In the data rows, the value 128 means zero.
Some points:
[127, 134, 138, 107, 134, 153, 102, 81, 152, 144, 134, 86, 191, 123, 111, 24, 128, 40, 71, 116, 150, 121, 145, 100, 100, 133, 124, 63, 243, 132, 165, 210, 78, 65, 109, 175, 80, 123, 173, 190, 91]
[120, 96, 154, 165, 133, 128, 110, 74, 110, 53, 125, 51, 144, 117, 146, 80, 48, 191, 132, 157, 132, 135, 153, 98, 129, 89, 144, 100, 116, 99, 48, 102, 122, 126, 165, 118, 127, 96, 123, 46, 117]
[89, 123, 142, 121, 147, 160, 99, 73, 65, 135, 131, 142, 183, 119, 99, 150, 86, 75, 168, 108, 107, 54, 97, 72, 213, 160, 173, 141, 122, 187, 159, 88, 116, 146, 130, 115, 167, 150, 110, 93, 136]
[209, 124, 85, 103, 94, 154, 121, 77, 141, 63, 168, 167, 170, 175, 160, 88, 168, 71, 181, 137, 120, 160, 161, 110, 123, 168, 81, 200, 125, 82, 98, 44, 130, 133, 109, 131, 144, 198, 107, 165, 74]
[97, 113, 154, 96, 90, 112, 214, 156, 137, 143, 185, 174, 139, 154, 145, 134, 101, 164, 130, 129, 122, 144, 125, 116, 135, 154, 96, 116, 202, 139, 153, 67, 75, 80, 160, 105, 113, 118, 133, 80, 188]
[81, 131, 85, 110, 95, 87, 124, 91, 74, 142, 154, 137, 112, 141, 107, 152, 92, 48, 166, 160, 190, 137, 144, 203, 99, 101, 137, 103, 119, 102, 155, 177, 167, 89, 98, 51, 114, 144, 64, 94, 126]
[130, 128, 207, 193, 194, 124, 43, 60, 177, 175, 193, 140, 68, 252, 183, 190, 116, 138, 53, 134, 156, 166, 67, 138, 177, 169, 123, 136, 125, 95, 163, 122, 156, 166, 121, 116, 129, 122, 102, 114, 96]
[138, 160, 111, 89, 61, 125, 102, 142, 162, 108, 173, 147, 159, 113, 124, 130, 65, 158, 44, 73, 156, 83, 243, 165, 137, 149, 144, 120, 86, 156, 132, 129, 146, 138, 139, 124, 149, 69, 169, 143, 119]
[144, 162, 144, 154, 153, 180, 116, 71, 143, 151, 175, 170, 90, 75, 87, 92, 122, 158, 146, 173, 58, 108, 112, 147, 101, 134, 83, 105, 109, 147, 132, 167, 125, 148, 193, 56, 151, 97, 197, 133, 144]
[177, 196, 75, 159, 97, 134, 171, 144, 107, 123, 113, 185, 105, 94, 142, 175, 113, 143, 64, 210, 172, 114, 86, 80, 150, 86, 85, 88, 126, 111, 134, 116, 77, 149, 167, 149, 98, 47, 45, 166, 128]
[157, 139, 178, 96, 139, 177, 135, 102, 129, 181, 163, 108, 225, 116, 83, 178, 139, 157, 153, 142, 135, 211, 140, 135, 114, 76, 135, 90, 65, 157, 115, 112, 144, 125, 95, 130, 116, 119, 113, 95, 168]
[155, 123, 142, 163, 137, 121, 138, 193, 52, 122, 132, 137, 118, 125, 84, 153, 153, 101, 71, 78, 96, 118, 110, 98, 144, 178, 139, 81, 67, 55, 37, 103, 53, 120, 131, 60, 46, 120, 111, 151, 143]
[198, 101, 125, 90, 128, 143, 103, 152, 172, 58, 54, 70, 114, 97, 249, 188, 151, 71, 124, 110, 110, 128, 120, 107, 143, 134, 36, 81, 107, 163, 205, 168, 148, 71, 82, 89, 69, 134, 202, 97, 139]
[159, 172, 112, 118, 167, 156, 128, 172, 54, 109, 72, 168, 144, 82, 170, 147, 107, 121, 99, 183, 155, 213, 168, 95, 138, 206, 178, 198, 181, 109, 128, 180, 126, 179, 144, 117, 121, 148, 140, 149, 198]
[153, 120, 156, 94, 140, 118, 161, 149, 55, 77, 51, 220, 158, 190, 138, 85, 125, 124, 122, 118, 158, 142, 103, 168, 176, 107, 87, 108, 57, 85, 94, 214, 102, 134, 172, 193, 197, 121, 161, 115, 162]
[155, 70, 24, 89, 75, 170, 130, 192, 115, 139, 175, 85, 106, 165, 145, 105, 173, 145, 102, 139, 100, 136, 85, 76, 157, 96, 189, 63, 147, 153, 143, 174, 183, 155, 163, 99, 152, 178, 169, 111, 138]
[78, 44, 89, 62, 133, 141, 68, 127, 157, 157, 132, 146, 89, 94, 118, 141, 116, 89, 131, 96, 63, 176, 138, 151, 152, 43, 125, 167, 135, 79, 97, 94, 86, 134, 81, 140, 135, 74, 125, 154, 146]
[142, 143, 136, 142, 192, 156, 109, 121, 52, 89, 183, 159, 74, 60, 147, 107, 168, 137, 142, 69, 103, 128, 155, 175, 103, 96, 122, 108, 163, 148, 139, 124, 193, 105, 124, 210, 146, 93, 84, 108, 108]
[158, 80, 158, 109, 91, 87, 219, 135, 151, 145, 135, 47, 79, 91, 115, 115, 89, 99, 128, 115, 121, 101, 110, 166, 114, 176, 117, 156, 138, 148, 119, 170, 94, 241, 124, 147, 148, 93, 95, 126, 116]
[84, 149, 138, 156, 116, 112, 134, 149, 167, 134, 145, 156, 130, 64, 191, 101, 173, 107, 156, 120, 173, 179, 164, 141, 149, 117, 159, 88, 59, 174, 95, 155, 56, 170, 137, 112, 128, 221, 146, 139, 102]
[204, 173, 100, 117, 186, 86, 50, 125, 130, 204, 155, 99, 63, 196, 154, 140, 109, 153, 161, 137, 186, 109, 56, 137, 135, 143, 177, 129, 139, 177, 82, 73, 63, 93, 99, 142, 152, 98, 172, 98, 104]
[120, 75, 131, 141, 177, 15, 63, 217, 195, 132, 123, 176, 219, 78, 117, 160, 63, 156, 111, 122, 102, 152, 0, 160, 69, 155, 114, 162, 164, 170, 95, 107, 200, 98, 223, 115, 124, 139, 89, 144, 52]
[103, 109, 152, 96, 154, 134, 157, 172, 156, 51, 136, 168, 118, 132, 105, 107, 175, 97, 106, 178, 159, 114, 133, 47, 65, 100, 149, 184, 117, 122, 135, 145, 131, 133, 53, 93, 166, 103, 127, 103, 96]
[121, 134, 189, 236, 13, 60, 93, 177, 64, 178, 86, 69, 159, 118, 85, 78, 181, 190, 137, 184, 113, 183, 149, 147, 205, 132, 97, 183, 157, 116, 203, 114, 132, 123, 89, 96, 169, 59, 161, 145, 45]
[144, 106, 122, 157, 217, 127, 171, 131, 129, 138, 127, 102, 181, 211, 172, 7, 152, 181, 134, 116, 115, 39, 190, 166, 147, 57, 104, 213, 129, 201, 157, 146, 121, 150, 60, 71, 35, 158, 85, 239, 211]
[114, 119, 46, 123, 201, 151, 186, 141, 138, 162, 89, 118, 84, 150, 76, 81, 104, 153, 103, 72, 175, 176, 201, 68, 135, 142, 25, 152, 91, 128, 166, 95, 122, 140, 154, 111, 133, 172, 91, 97, 41]
[71, 127, 106, 214, 144, 184, 189, 145, 131, 109, 106, 139, 142, 180, 129, 186, 95, 125, 251, 88, 99, 137, 111, 119, 92, 116, 174, 95, 127, 101, 170, 136, 133, 152, 119, 171, 99, 73, 176, 138, 81]
[73, 108, 108, 107, 154, 176, 142, 124, 136, 168, 94, 92, 177, 115, 180, 164, 185, 143, 120, 179, 114, 69, 158, 181, 108, 160, 163, 115, 115, 72, 127, 101, 114, 95, 131, 124, 178, 124, 92, 102, 105]
[28, 104, 97, 168, 75, 82, 60, 98, 83, 128, 134, 113, 115, 170, 90, 153, 162, 120, 149, 162, 137, 98, 158, 98, 23, 143, 73, 147, 86, 166, 136, 96, 131, 153, 157, 255, 75, 122, 181, 126, 185]
[158, 148, 132, 81, 130, 23, 167, 93, 155, 121, 124, 109, 122, 131, 61, 192, 196, 198, 142, 101, 110, 100, 144, 132, 152, 134, 113, 110, 216, 122, 112, 171, 137, 209, 97, 115, 112, 137, 143, 117, 101]
[111, 89, 137, 153, 136, 174, 163, 117, 127, 132, 105, 129, 96, 78, 99, 169, 134, 134, 120, 154, 222, 112, 138, 193, 122, 114, 119, 131, 174, 138, 85, 79, 158, 77, 89, 128, 172, 202, 194, 174, 136]
[154, 156, 124, 175, 116, 87, 161, 109, 148, 181, 139, 146, 140, 93, 136, 124, 73, 104, 85, 106, 74, 98, 117, 102, 94, 91, 137, 114, 108, 43, 178, 96, 167, 142, 85, 144, 186, 204, 147, 125, 176]
[117, 178, 138, 152, 95, 173, 152, 117, 130, 73, 90, 104, 101, 174, 103, 158, 153, 78, 65, 81, 69, 133, 117, 186, 109, 71, 206, 218, 122, 169, 121, 123, 93, 84, 205, 167, 106, 146, 136, 53, 122]
[76, 206, 171, 107, 94, 134, 103, 155, 132, 148, 126, 80, 103, 153, 166, 181, 93, 137, 165, 95, 83, 102, 115, 72, 68, 136, 95, 137, 141, 152, 49, 173, 157, 68, 129, 138, 187, 158, 69, 202, 134]
[87, 125, 106, 72, 70, 116, 152, 43, 141, 154, 79, 176, 111, 96, 157, 75, 158, 172, 131, 95, 130, 127, 75, 128, 133, 194, 182, 132, 111, 126, 116, 123, 209, 123, 79, 115, 76, 103, 120, 126, 148]
[158, 151, 191, 113, 136, 137, 97, 202, 198, 140, 96, 116, 107, 104, 109, 104, 166, 70, 200, 130, 154, 96, 160, 118, 181, 113, 149, 84, 144, 89, 108, 100, 220, 141, 208, 153, 95, 109, 101, 128, 200]
[147, 117, 133, 109, 121, 139, 108, 106, 171, 74, 135, 108, 98, 109, 55, 124, 103, 185, 173, 169, 115, 139, 108, 139, 143, 166, 179, 118, 102, 123, 185, 145, 73, 81, 116, 151, 141, 162, 84, 152, 160]
There is one direction along which these points spread out most. Take the direction at right angles to it along which they spread out most. Go by this last direction. How many in every 100 of the points above lie lower along it than each point below? Round to a whole number. More than half of the points above lie lower than the first one.
[71, 127, 106, 214, 144, 184, 189, 145, 131, 109, 106, 139, 142, 180, 129, 186, 95, 125, 251, 88, 99, 137, 111, 119, 92, 116, 174, 95, 127, 101, 170, 136, 133, 152, 119, 171, 99, 73, 176, 138, 81] 19
[114, 119, 46, 123, 201, 151, 186, 141, 138, 162, 89, 118, 84, 150, 76, 81, 104, 153, 103, 72, 175, 176, 201, 68, 135, 142, 25, 152, 91, 128, 166, 95, 122, 140, 154, 111, 133, 172, 91, 97, 41] 78
[209, 124, 85, 103, 94, 154, 121, 77, 141, 63, 168, 167, 170, 175, 160, 88, 168, 71, 181, 137, 120, 160, 161, 110, 123, 168, 81, 200, 125, 82, 98, 44, 130, 133, 109, 131, 144, 198, 107, 165, 74] 68
[159, 172, 112, 118, 167, 156, 128, 172, 54, 109, 72, 168, 144, 82, 170, 147, 107, 121, 99, 183, 155, 213, 168, 95, 138, 206, 178, 198, 181, 109, 128, 180, 126, 179, 144, 117, 121, 148, 140, 149, 198] 8
[103, 109, 152, 96, 154, 134, 157, 172, 156, 51, 136, 168, 118, 132, 105, 107, 175, 97, 106, 178, 159, 114, 133, 47, 65, 100, 149, 184, 117, 122, 135, 145, 131, 133, 53, 93, 166, 103, 127, 103, 96] 51
[158, 151, 191, 113, 136, 137, 97, 202, 198, 140, 96, 116, 107, 104, 109, 104, 166, 70, 200, 130, 154, 96, 160, 118, 181, 113, 149, 84, 144, 89, 108, 100, 220, 141, 208, 153, 95, 109, 101, 128, 200] 5
[121, 134, 189, 236, 13, 60, 93, 177, 64, 178, 86, 69, 159, 118, 85, 78, 181, 190, 137, 184, 113, 183, 149, 147, 205, 132, 97, 183, 157, 116, 203, 114, 132, 123, 89, 96, 169, 59, 161, 145, 45] 97
[117, 178, 138, 152, 95, 173, 152, 117, 130, 73, 90, 104, 101, 174, 103, 158, 153, 78, 65, 81, 69, 133, 117, 186, 109, 71, 206, 218, 122, 169, 121, 123, 93, 84, 205, 167, 106, 146, 136, 53, 122] 3
[177, 196, 75, 159, 97, 134, 171, 144, 107, 123, 113, 185, 105, 94, 142, 175, 113, 143, 64, 210, 172, 114, 86, 80, 150, 86, 85, 88, 126, 111, 134, 116, 77, 149, 167, 149, 98, 47, 45, 166, 128] 27
[142, 143, 136, 142, 192, 156, 109, 121, 52, 89, 183, 159, 74, 60, 147, 107, 168, 137, 142, 69, 103, 128, 155, 175, 103, 96, 122, 108, 163, 148, 139, 124, 193, 105, 124, 210, 146, 93, 84, 108, 108] 16
[158, 80, 158, 109, 91, 87, 219, 135, 151, 145, 135, 47, 79, 91, 115, 115, 89, 99, 128, 115, 121, 101, 110, 166, 114, 176, 117, 156, 138, 148, 119, 170, 94, 241, 124, 147, 148, 93, 95, 126, 116] 81
[155, 70, 24, 89, 75, 170, 130, 192, 115, 139, 175, 85, 106, 165, 145, 105, 173, 145, 102, 139, 100, 136, 85, 76, 157, 96, 189, 63, 147, 153, 143, 174, 183, 155, 163, 99, 152, 178, 169, 111, 138] 24
[111, 89, 137, 153, 136, 174, 163, 117, 127, 132, 105, 129, 96, 78, 99, 169, 134, 134, 120, 154, 222, 112, 138, 193, 122, 114, 119, 131, 174, 138, 85, 79, 158, 77, 89, 128, 172, 202, 194, 174, 136] 54
